In the rows, 128 means zero.
Families of rows that turns and mirrors carry onto each other, the same ones carrying the whole set onto itself: the rest of each named row's family, in list order:
4 families of 8 rows:
kunos: [161 123 112  93 128 125 131 114 115 129]
Vus: [173 113 104  96 125 131 138 117 129 125]
zav: [127 113  80 131 131 129 109 146 137 119]
mivo: [128 127  81 135 123 140 121 138 132 105]
lomi: [169  99 100  90 135 128 132 125 124 114]
lepe: [128 126  85 137 132 141 121 145 129 113]
Pupip: [167 108 107  93 134 122 124 118 119 134]
Tipa: [125 125  81 133 127 138 118 140 128 102]
zep: [173 114 101  90 126 131 129 116 123 111]
bived: [157 109 108  86 139 122 125 122 110 118]
Faf: [129 124  83 137 133 141 122 146 130 112]
dor: [135 108  75 136 132 137 114 143 135 108]
Kuz: [166 103 104  95 134 124 129 111 115 125]
Digi: [170 106 105  94 133 124 125 118 123 134]
Vuza: [128 123  84 136 124 131 112 140 139 127]
Siz: [166 104 105  95 133 124 130 110 116 126]
zanok: [123 118  82 133 136 131 107 140 121 112]
Vugok: [169 122 105  91 124 130 128 113 119 116]
dibuv: [168 111 102  86 131 128 124 119 117 108]
tego: [165 120 106  87 129 126 123 115 113 112]
Mevuv: [131 115  79 135 126 133 113 144 143 122]
kufe: [128 124  84 137 133 141 121 146 129 112]
Siko: [125 129  83 134 125 138 119 137 128 105]
noris: [167 104 104  95 132 125 130 110 117 126]
ruka: [171 103 104  92 135 123 125 120 123 131]
lutu: [167 104 105  92 136 122 122 119 119 131]
rofi: [167 103 104  95 133 124 130 111 117 125]
poka: [129 125  84 138 132 141 122 145 130 113]
feku: [138 122  79 142 122 141 120 134 140 119]
les: [123 121  84 132 129 128 108 142 133 124]
Bav: [128 123  80 134 126 139 120 140 132 102]
Gopa: [126 132  86 139 126 134 113 132 126 123]

The rest of the family of feku: kunos, Vus, lomi, bived, dor, zanok, Gopa
The rest of the family of Mevuv: zav, zep, Vuza, Vugok, dibuv, tego, les
The rest of the family of Siz: lepe, Faf, Kuz, kufe, noris, rofi, poka

Families of rows that turns and mirrors carry onto each other, the same ones carrying the whole set onto itself: the rest of each named row's family, in list order:
4 families of 4 rows:
B: [107 151 111 131 123 135 114 142 131 123 126]
L: [142 106 127 119 124 105 134 127 111 139 133]
J: [124 137 117 107 130 117 127 113 107 118 129]
G: [136  99 137 129 132 112 117 115 108 121 133]
U: [143 117 142 129 128 134 143 108 118 128 115]
Z: [112 124 120 120 136 117 103 124 118 104 141]
Q: [123 121 132 151 120 141 127 148 132 147 112]
E: [111 121 121 144 129 140 101 147 137 118 137]
Y: [139 107 137 127 127 124 140 118 107 143 116]
R: [109 151 128 137 125 137 120 132 140 114 117]
N: [132 104 127 139 123 132 132 152 131 151 129]
A: [124 123 144 148 126 148 134 133 138 134 108]
M: [114 133 113 109 130 101 120 134 117 120 137]
P: [128 145 127 118 126 123 128 107 119 108 124]
S: [135  96 138 153 125 134 114 138 126 135 128]
V: [104 130 114 130 128 128 117 158 139 132 133]

The rest of the family of P: U, R, A
The rest of the family of N: L, M, V
The rest of the family of B: J, Q, Y

Families of rows that turns and mirrors carry onto each other, the same ones carrying the whole set onto itself: the rest of each named row's family, in list order:
4 families of 8 rows:
tesav: [ 94 138 110 140 101 124 131  99 126 140 151 115 156 129 129 101]
lar: [121 145 145 141 147 138 121 114 134 156 150 130 148 109 135 142]
gefaf: [125 125 123 151 147 136 125 109 128 146 134 145 137  88 110 108]
pir: [106 143 122 137 111 145 107 116 134 164 138 136 147 140 118 114]
kas: [ 96 137 105 136 102 118 131  95 125 150 161 123 161 127 125 110]
marar: [125 141 100 140 126 131 127 115 125 139 106 139 147 122 109 141]
nezir: [138 120 123 130 112 146 139  96 113 138 156 136 148  89 136 113]
tutoz: [120 137 112 143 118 125 155 103 114 115 129 119 157 134 116 118]
bif: [136 119 128 133 112 143 142  90 114 137 149 148 148  91 129 107]
Piz: [123 149  98 137 124 125 123 113 127 140 113 144 138 124 108 135]
gasip: [124 154 140 133 148 128 117 115 136 159 148 136 147 115 138 132]
benul: [127 136 122 134 114 119 138 103 136 141 170 136 179 108 142 128]
Gogi: [127 127 124 146 114 138 156 101 116 112 127 122 158 123 123 124]
gidan: [133 116 130 139 106 135 145  93 113 134 149 145 145  91 133 113]
Toper: [111 151 120 144 113 144 110 120 139 163 132 138 146 137 120 111]
mumat: [129 133 118 135 113 131 155 106 118 109 125 124 152 127 121 123]
zufi: [124 153 144 138 144 128 122 117 141 153 156 135 146 113 134 138]
taz: [ 95 142 109 129 104 125 136  98 122 141 150 118 161 126 132 101]
Vofib: [118 143 115 134 116 148 106 122 137 166 143 130 146 136 122 114]
laf: [127 157 140 134 134 139 117 109 144 161 152 131 145 120 137 139]
dop: [128 134 116 139 109 131 163 103 123 116 125 125 151 127 123 116]
vod: [137 139 123 135 112 128 145 101 135 148 174 141 167 105 136 134]
napi: [123 140 104 144 135 125 121 107 125 128 110 137 144 111 104 136]
nuze: [119 128 128 157 147 135 126 105 130 141 129 151 141  96 104 113]
ziv: [127 132 136 147 153 143 122 103 133 143 140 140 141  92 113 109]
parem: [114 142 109 143 105 140 103 111 138 159 131 134 146 137 113 118]
Teza: [125 118 127 146 149 135 120 113 133 146 133 145 141  93 109 114]
ruza: [130 146 111 129 113 117 140  99 143 144 171 138 169 114 139 123]
Kula: [135 125 130 139 115 147 151  95 104 131 147 138 142  96 125 109]
Vut: [ 92 141 113 141 102 119 137  89 124 135 146 125 155 130 125 104]
liso: [127 144 120 137 116 118 141  98 140 147 167 136 174 108 144 131]
kefab: [118 140 107 143 123 132 125 117 129 139 107 140 139 115 108 143]

The rest of the family of Kula: kas, tutoz, laf, vod, napi, ziv, parem
The rest of the family of gasip: benul, gidan, Toper, taz, dop, Teza, kefab
The rest of the family of lar: nezir, Piz, Gogi, Vofib, nuze, ruza, Vut

Families of rows that turns and mirrors carry onto each other, the same ones carrying the whole set onto itself: the rest of each named row's family, in list order:
5 families of 8 rows:
kede: [140 143 117 115 130 148 139 123 145 135 136 132 138 156 120 140 138 134]
Zun: [110 142 147 132 143 121 134 152 110 123 119 120 131 119 125 114 111 133]
Nav: [117 118 164 133 136 117 126 139 119 142 116 118 126 112 132 116 130 113]
gogo: [117 123 148 130 124 115 121 148 122 129 131  94 135 125 124 114 105 125]
tasid: [136 126 130 116 106 144 122 121 138  95 141 135 136 129 121 139 148 129]
tedin: [123 118 146 142 115 129 142 127 119 139 137 102 125 118 135 102 110 113]
Toze: [141 142 122 124 123 147 148 125 147 121 137 137 144 155 121 138 134 130]
zavon: [141 121 107 111 140 150 117 122 134 134 139 120 132 145 127 141 131 106]
Velal: [147 124 125 133 125 142 128 120 153 106 129 149 148 146 130 134 127 116]
deveb: [144 144 120 124 126 140 134 126 150 123 137 134 137 157 117 149 130 132]
rizut: [123 137 149 117 132 112 131 140 123 113 132 104 114 102 129 129 129 135]
luz: [124 134 145 155 136 122 139 143 110 112 124 132 115 115 124 125 106 114]
Gilat: [143 127 116 116 140 143 109 113 145 141 126 137 134 146 128 138 136 125]
gen: [146 140 118 129 124 147 143 116 147 130 141 137 130 151 122 144 134 126]
Fibef: [124 130 113 130 121 151 130 112 149 135 135 147 147 135 134 116 137 126]
dibis: [115 136 143 141 139 135 149 134 107 136 124 125 120 111 133 104 116 122]
zik: [130 129 107 130 131 141 104 117 148 138 132 143 131 138 123 139 134 126]
boge: [121 135 117 121 127 137 114 130 154 121 129 141 158 142 125 127 132 136]
gedar: [128 125 147 126 128 122 141 142 113  96 128 115 115 102 127 130 138 121]
Rapa: [137 135 125 115 134 132 113 128 158 119 125 135 154 150 128 133 124 134]
dopi: [133 126 113 143 119 140 118 121 152 112 134 152 141 138 126 137 127 118]
Lilev: [125 107 137 133 129 130 118 139 102 143 127 102 117 125 119 123 121 110]
bebov: [130 124 150 149 131 128 150 127 110 140 120 116 116 117 134 105 117 124]
kapo: [133 120 154 155 128 120 144 142 110 110 116 123 124 122 126 119 113 120]
nife: [143 128 120 126 128 151 134 103 153 134 134 142 140 140 139 119 132 121]
sar: [127 106 145 148 118 127 132 146 108 110 127 111 130 126 120 122 112 105]
vumo: [123 117 164 145 131 116 129 131 122 137 120 123 116 109 133 118 125 105]
Bez: [131 124 145 138 144 121 125 137 105 146 114 111 109 122 122 122 122 129]
Keri: [127 133 148 127 126 122 147 126 122 116 138 111 107  95 138 119 133 125]
fusat: [118 118 168 140 130 116 135 140 121 128 116 124 131 112 133 113 127 109]
feti: [123 130 154 137 138 111 129 151 116 125 114 109 130 125 122 119 112 136]
difat: [144 120 115 124 129 147 132 130 140 101 138 131 145 145 127 139 122 101]
fek: [139 130 115 119 127 149 142 112 151 130 148 121 139 137 142 119 118 110]
Muv: [122 120 166 141 135 108 122 142 123 131 118 120 123 113 128 126 122 111]
Bamol: [126 125 142 118 136 127 133 134 107 121 128 110 104 102 129 129 144 124]
vimi: [135 134 130 118 104 144 127 105 149 115 150 130 128 122 130 127 143 134]
doke: [135 126 124 109 114 148 113 113 134 121 141 129 125 128 121 138 155 131]
feg: [131 138 130 108 110 133 112 119 150 112 146 123 135 128 123 136 140 142]
Fazi: [122 134 139 142 148 123 123 139 104 138 122 121 105 116 122 129 114 121]
fupo: [134 136 118 107 135 134 122 131 155 120 142 114 150 145 132 131 113 121]

The rest of the family of rizut: tasid, gedar, Keri, Bamol, vimi, doke, feg
The rest of the family of fek: gogo, tedin, zavon, Lilev, sar, difat, fupo
The rest of the family of fusat: kede, Nav, Toze, deveb, gen, vumo, Muv

Families of rows that turns and mirrors carry onto each other, the same ones carrying the whole set onto itself: the rest of each named row's family, in list order:
4 families of 8 rows:
mafav: [ 84 128 151 128 130 138 143 148 109  97 140 132 154 151]
Nosap: [ 90 112 149 108 126 115 129 138 103 124 149 150 113 136]
vova: [114 138 131 139 155 141 129 152 144  96 137 123 140 135]
bogaf: [102 136 141 129 154 143 143 158 140 104 154 166 118 124]
tuz: [103 127 145 100 141 114 123 139 124  98 134 148  98 132]
fino: [101 122 137 148 140 142 135 151 124 122 151 125 155 140]
niti: [ 97 111 147 107 130 114 114 143 106 120 133 121 142 141]
Duro: [108 124 159  94 141 118 128 141 121  95 134 154 111 123]
vobar: [ 91 110 157 115 134 117 126 135  91 117 141 150 120 128]
vadin: [ 93 113 135 147 150 146 126 157 126 115 150 138 159 134]
sivu: [107 138 133 139 151 142 144 147 143 100 153 152 111 129]
muzet: [ 99 101 154 111 136 121 111 141 106 105 130 126 150 133]
zevu: [119 122 139 109 153 130 109 146 139 120 148 161 117 117]
Ferad: [107 123 150 101 147 114 123 134 110 102 130 151 106 119]
Datu: [ 83 130 149 135 135 130 134 157 104  96 136 127 155 138]
das: [113 140 129 127 160 139 132 152 145  89 139 136 144 138]
zis: [ 89 126 151 125 129 127 147 151 109 103 135 119 149 147]
tizu: [101 123 129 141 144 146 126 149 127 115 153 135 163 143]
tifi: [100 127 157  98 146 116 128 131 122  99 132 154 106 133]
vipil: [115 123 128 121 151 128 111 139 140 117 151 154 104 124]
buvi: [118 122 136 112 160 124 111 133 140 118 145 158 114 125]
Dup: [112 143 125 134 155 139 126 158 142  96 140 137 145 120]
Bul: [108 135 134 131 157 139 146 143 141 106 158 164 119 131]
Ver: [ 82 115 154 130 138 135 145 153 108  90 135 131 152 141]
Geso: [ 93 115 153 109 133 123 108 138 108 109 128 126 149 145]
boved: [ 89 109 158 112 131 122 123 129 104 126 146 154 124 138]
budo: [ 96 102 160 111 128 123 129 135 102 119 150 155 126 127]
vuk: [111 141 130 129 154 138 143 149 137 102 150 161 119 114]
kopav: [119 124 133 114 155 126 118 136 128 117 145 161 110 110]
sinur: [106 135 134 129 163 141 124 164 145  91 134 137 143 131]
Kad: [ 95 131 131 148 141 141 129 159 122 112 150 136 159 129]
visu: [ 91 112 152 121 135 118 109 144  95 112 131 126 147 135]

The rest of the family of boved: mafav, das, tizu, tifi, buvi, Bul, Geso
The rest of the family of tuz: Nosap, vova, fino, niti, sivu, zis, vipil
The rest of the family of Dup: vobar, Ferad, Datu, vuk, kopav, Kad, visu

Families of rows that turns and mirrors carry onto each other, the same ones carrying the whole set onto itself: the rest of each named row's family, in list order:
4 families of 8 rows:
kago: [108 131 144 128 119 125 147 142 133 102 114]
pire: [143 117 126 135 113 153 147 120 116 113 124]
mibe: [136 110 116 131 121 134 120  99 106 132 127]
fizat: [131 124 139 111 144 128 118 111 124 130 101]
norim: [142 124 142 115 130 154 129 119 125 124 109]
Noseb: [106 138 124 143 113 125 138 142 126 113 142]
mub: [145 119 114 126 121 133 124  99 110 133 127]
Zok: [132 118 139 116 128 160 126 124 122 121 109]
vava: [132 121 146 122 131 148 142 130 128 110 103]
keva: [133 120 117 131 101 152 134 120 113 120 137]
nid: [107 125 125 117 143 104 129 119 125 117 100]
vaso: [107 137 145 128 138 133 131 145 136 114 115]
sudu: [110 140 127 131 100 116 140 135 126 113 138]
Mir: [124 123 130 123 157 132 116 116 122 131 105]
dob: [142 127 118 131 102 145 137 116 115 123 138]
Natul: [102 130 147 115 125 132 129 142 133 111 109]
tatat: [120 127 124 140 101 129 152 132 121 105 135]
dun: [133 114 118 117 144 128 126 104 115 125 100]
sudo: [111 130 105 142 122 109 127 120 116 126 142]
binis: [123 114 140 116 145 129 114 110 119 129 102]
bifen: [ 96 126 137 123 132 101 120 125 125 120 114]
regat: [116 132 112 133 106 104 131 114 116 124 140]
Nofat: [135 126 116 143 115 152 136 124 116 122 142]
Sop: [107 126 107 130 120  97 135 116 117 116 123]
buse: [108 122 114 137 109 105 126 114 112 123 139]
kof: [ 98 134 128 129 144 105 122 130 128 122 118]
zop: [102 132 124 131  99 124 137 138 123 111 138]
kelu: [137 118 107 137 135 136 121 105 110 134 130]
Ronu: [136 124 138 128 140 160 128 128 125 123 115]
mibi: [102 136 136 118 130  99 125 127 130 120 114]
Zad: [110 138 151 114 128 125 132 138 136 113 108]
Dak: [131 116  99 131 122 120 133 101 108 125 124]

The rest of the family of sudu: fizat, norim, mub, dob, regat, mibi, Zad
The rest of the family of dun: kago, pire, vava, nid, tatat, Sop, Dak
The rest of the family of Mir: Noseb, vaso, sudo, Nofat, kof, kelu, Ronu

